(in the rows, 128 means zero)
The rows of T fall into several groups, which share some directions, and each row is roughly a mix of its group's hidden directions.
T:
[[159 142  86 156 116 117 100 118 145 160]
 [136 167  96 137 125 139 150 101  87 108]
 [ 99 104 135 163 168  87 125 138 135 133]
 [108 112 166  82 119  92 117 131 145 138]
 [133 140 150 119 141 104 159  80  91 131]
 [109 122 125 118 132 119 183 173 127 150]
 [110 138 124 109 103 133 118 116 136  62]
 [130 138 151  95  90 147  96 165 129 144]
 [ 84  97 156 164 142 144 149 126 144 125]
 [118 102 151 109 141 108 176 157 108 147]
 [129 141 189 132 104 157 155 137 131 126]
 [118  97 136 124 132 167 113 159 144  83]
 [115 107 145 164 121 103 148 162  87 125]
 [120 137  85 102 160 122 145 153 158 102]
 [136 171  93 133 110  89 121 146 103 115]
 [105 162 129 139 167 127 147 163 117 160]
 [147 147 165  98 146 127 137 143 162 165]
 [112 121  75 141 143  94 149 130 126 160]
 [128 111 127 134  91 116 127  86  83 151]
 [ 94 122 136 160 164 109 132 169 141 146]
 [144  85 131 157 102 160 135 111 137  96]
 [140 157  96  88 138 123 119 109 148 168]
 [101 141 121 133 138 100 176 161  99 125]
 [180 148 136 110 121 150 132 158 109 156]
 [175 143 111 136 142 144  87 135 161 135]
 [113 115 157  78 157 123 150 121 141 100]
 [ 96  88  92 167 133 120 107 130 139 135]
 [143 149 134 172 106 140  95 152 118 161]
 [143 124  92 102 131 136 161 149 149  84]
 [139 170 121 155  84 158 119 127 118 107]
 [103 112 113 134 120 141  98 180 137 160]
 [ 77 127 114 113 128 145  79 131 147 121]
 [162 148 128 145 119 118 156 100  78 134]
 [112 115 112 136 125  95  77 117 148  94]
 [109 137 129 118 100 126  85 144 114 178]
 [136 174  98 131 123 122 114 109  90 160]
 [101 101 160 176 150 136 121 107 131 145]
 [129 135 165 108 128 128 170 118 170 102]
 [ 94 140 151  96  79 143 145 130 110 118]
 [ 95 112 153 115 140 122  76 160 127 134]
 [149 143 112 169 110 107  84 131 100 120]
 [111 157 149 142  86 145 173 139 142 129]
 [ 93 129 108 162 150 126 128 142 159 170]
 [100  73 163 114 121 107 141 120 133 115]
 [146 117 147 109 102 141 184 146 110 109]
 [154 111 109 166  89 128  99 103 129 146]
 [ 90  92 132 168 142 113 152 156 132 133]
 [196 152 142 132 144 140 121 113 128 123]
 [ 74  93 132 120 147 121 144 118  94 126]
 [121 106  88 128 123 117 158  78 130 151]
 [158 180 127 159 146 151 115 109 129 143]
 [ 84  91 147 116 164 135 114 124 102 118]
 [ 91 152 141 179 112 123 135 159 140 136]
 [125 163  99 142 148 157 137 153  91 105]
 [113 144 140  98 162 161 155 156 124  99]
 [135 133  98  98 127 145 113  81 164 146]
 [127 165 104 157 139 137 160 154 133  89]
 [105 149 133 136 136 132 164 170 172 134]
 [164 155 113 165 140 129 105 152 162 119]
 [158 153  96 115 116 122  84 148 147 152]
 [108 119 114 158 110 154  95 138  97 166]
 [165 130  96 115 108 127 122 105 120  78]
 [156 114 132 130 154 128 140 107 146  68]
 [118 151 144  72 148 131 140 149  95 124]
 [111 156 154 109 135 132  80 108 142 160]
 [ 98  95 113 126 150  84 145 111 102 109]
 [100 148  80 129 150 122 147 105 163 129]
 [162 110 147 120  81 144 114 117  99 152]
 [136 125 169 160 142 123 141 113 177 109]
 [119 170  89 166 122 133 146 153 132 108]
 [134 165 132  68 132 120 140 139 110 150]
 [116 143 117 145 142 133 126 180 118 177]
 [ 87 105 145 113 105 146 128 174 114 142]
 [112 133  96 152 103 143 124 131 109 183]
 [108 140 148  94 110 152 164 164 103 133]
 [114 117 124 104 122 138 130 192 158 138]
 [108 134 155 112 115 141 162 144  85  94]
 [143 169 137 103 105 118 133  87  94 128]
 [140 128 136 103 137 154  89 168 166 138]
 [126 113 178 103 108 122 104 123  91 148]
 [156 144 108 168 153 125 173 123 148 128]
 [ 96  98 158  94 112 108 110 126 137 162]
 [105 112 155 146 118 156 141 131 175  96]
 [147  98 110 125 121 107 117  77 102 154]
 [ 99 110 125 146 117 158  98 134  99 171]
 [125 188 117 107 152 117 143 156 138 118]
 [ 90 110 128 106 104 112 116 124 119 181]
 [129  90 117 132 147 131 145  66 126 132]
 [133 103 175 139 101 107 141 119 158 157]
 [159 161 113 140 101 125 110 108 173 144]
 [ 99 136  96 141 140  86 104 116 131  90]
 [122 108 165 148 141 120 150  78 137 104]
 [120 145 154 128 159 147 143 164 138 174]
 [144 115 116  95 144 103 154 156 172 115]
 [118 101 115 104 135 103  98  94 150  90]
 [160 113 134 125 101 133 139 174  99 160]
 [108 111 135 167 155 115 151 175 127 146]
 [155 145 123 118 123  74 152  95 148 129]
 [179 115 142 159  85 138 123 131 142 127]
 [ 90  97 128 135 141 132 179 135 119 102]
 [102 148 173 128 114 149 134 160 146  95]
 [117  87 154 126 144 111 135 118  74 134]
 [152 139 151 133 151 133 126 186 108 104]
 [146 149 127 118  78 151 165 100 137 129]
 [136  88 129 109 147 114 142 166 168 112]
 [161 146 141 157 143 162 137 138  90 154]
 [120 143  83 101 119 125 169 125  93 134]
 [141 143 114 129 132  95 106 133 105  70]
 [157 109 109 148 129 112  99  87 116 164]
 [112 109 129  67 131 129 108 129 116  93]
 [126 125 141 174 119 156  77 116 144 136]
 [152  98 151 160 153 151 103 143 157 111]
 [ 86 125 111 122 117 109 116  78 130 157]
 [100 103 108 143 117 128 103  92 135  83]
 [177 163 128 133 160 141 144 158 119 137]
 [115 147  76 117 143 133 161 127 103  99]
 [138 137  93 114 136 139 172 148 108  87]
 [113 114 124 103  75  93 108 110 111 137]
 [167 146  98 161 106  95 118 123 134 104]
 [150 135 103 110 105 121 173 152  90 130]
 [151 152  86 122 153 109 146 150 147 163]
 [114 156 146  99 100 144 116 160 104 164]
 [170 164 116 138 117 124 154 172 125 118]
 [137 157 124 107 162  97 151 107 105  95]
 [128 141 140  99  84 150 141 131 146  83]
 [122 157 124 130 179 147 144 110 161 102]
 [117 127  89 122 137 116 109 125  87  81]
 [ 90  80 132  99 128 160 138 130 148 132]
 [140 113 153 176 113 146 109 129 150  89]
 [139 148 115 117  98 120 158 113  73 142]
 [143 131 156 152 126 145  88 141 103 171]
 [143 162 116 137 135 161  97 166 105 108]
 [117 138 157 140 148 165  96 146 131 170]
 [118 120 169 121  87 136 147 107  87 125]
 [131 142 165 114 143 118 180  99 144 112]
 [132 123 139 155 105 113 178  88 144 139]
 [109 112 112 139 106 175 132 150  86 141]
 [ 95 155  92 140 117 127 127 174 125 152]
 [ 84 116 140  91 126 138 152 110  93 109]
 [181 143 148 137 114 151 123 158 139 100]
 [156 150 144 120 142 145 154 155 171  99]
 [153 117 143 135 100 125 151  67 132 121]
 [169 167 100 149 117 135  96 131 150 126]
 [196 121 148 138 119 148 125 143 115 141]
 [159 145 130  92 114 152 140 165 138  92]
 [144 152 163 133 139 158 161 154 162 116]
 [133 120 143 151  95 112  98 122 135 182]
 [161 146 132 153 125 145 100 125 180 110]
 [171 149 149 159 136 142 152 113 157 154]
 [100 151 109 132 135 116 167 156  89 150]
 [116 115 145  98  96 136 113 116  72 120]
 [114 112 119 134 100  89  82 116 101 144]
 [149 141 164 112 145 116  94 166 107 149]
 [ 91 116 142  68 127 113 144 141 141 128]
 [144  76 141 158  93 147 118 129 109 131]
 [149 132 140 156 125 122 132  90 131 185]
 [129 149 147 167  81 145 113 125 110 156]
 [157 127 168 127 159 132 124 127 143  78]
 [152 131 153 166 139 129 123 178 128  98]
 [182 124 145 145 113 149 148 125  93 146]
 [ 78 132 149 145 123 142 164 108  97 132]
 [148 146 152 154 157 143 112 161 117 168]
 [130 162 106 127  97 169 127 150 150  98]
 [152 122 112 119 116 111 110  89 147  77]
 [ 88 111 142 111 114 147 120 141 124 183]
 [119 116  99 105  84 142 123 146 106  88]
 [137 137 171 116 129 151 133 130 164  82]
 [103 131 140  97 101 117 108  98  87 152]
 [134 149 173 135 117 119 104 144 129 178]
 [178 140 130 109 128 156 155 151 153 106]]
One row of each group comes first, with its name. Which group is each row after those in?
[109 122 131 113 173 124 108 168 115  91]	E
[113 125 104 100 164 124 106 101 155 164]	L
[158 102 126 145  85 111 112 101  95 116]	K
[104 110 126 145 130 158  83 146  87 122]	W
[122 114  95 115 105  84 111  99 160 126]	J

[168 171  91 120 138 131 146 120 113 106]	J
[137 151 114  90  99 150 138 170 138 105]	J
[112 110 130 100  97 122 119  99  79 105]	E
[146 145 145  92 118 154  77 114 109 122]	L
[133  74 129 125 101 164 120 155 146 118]	K
[141 126 153 125  98  74  97 122 142 146]	W
[136 145 113  96 126 135 114 143  64 130]	L
[126 129 141 166 134 136  87  78 115 119]	K
[107 103 121  90 127 129 165 125  82 138]	L
[147 124  84 166 140 140 134  96 106 104]	W
[115 147  84 122 126 101 103 112 119  84]	K
[124 153  87 103 122 129 148  99 117  86]	K
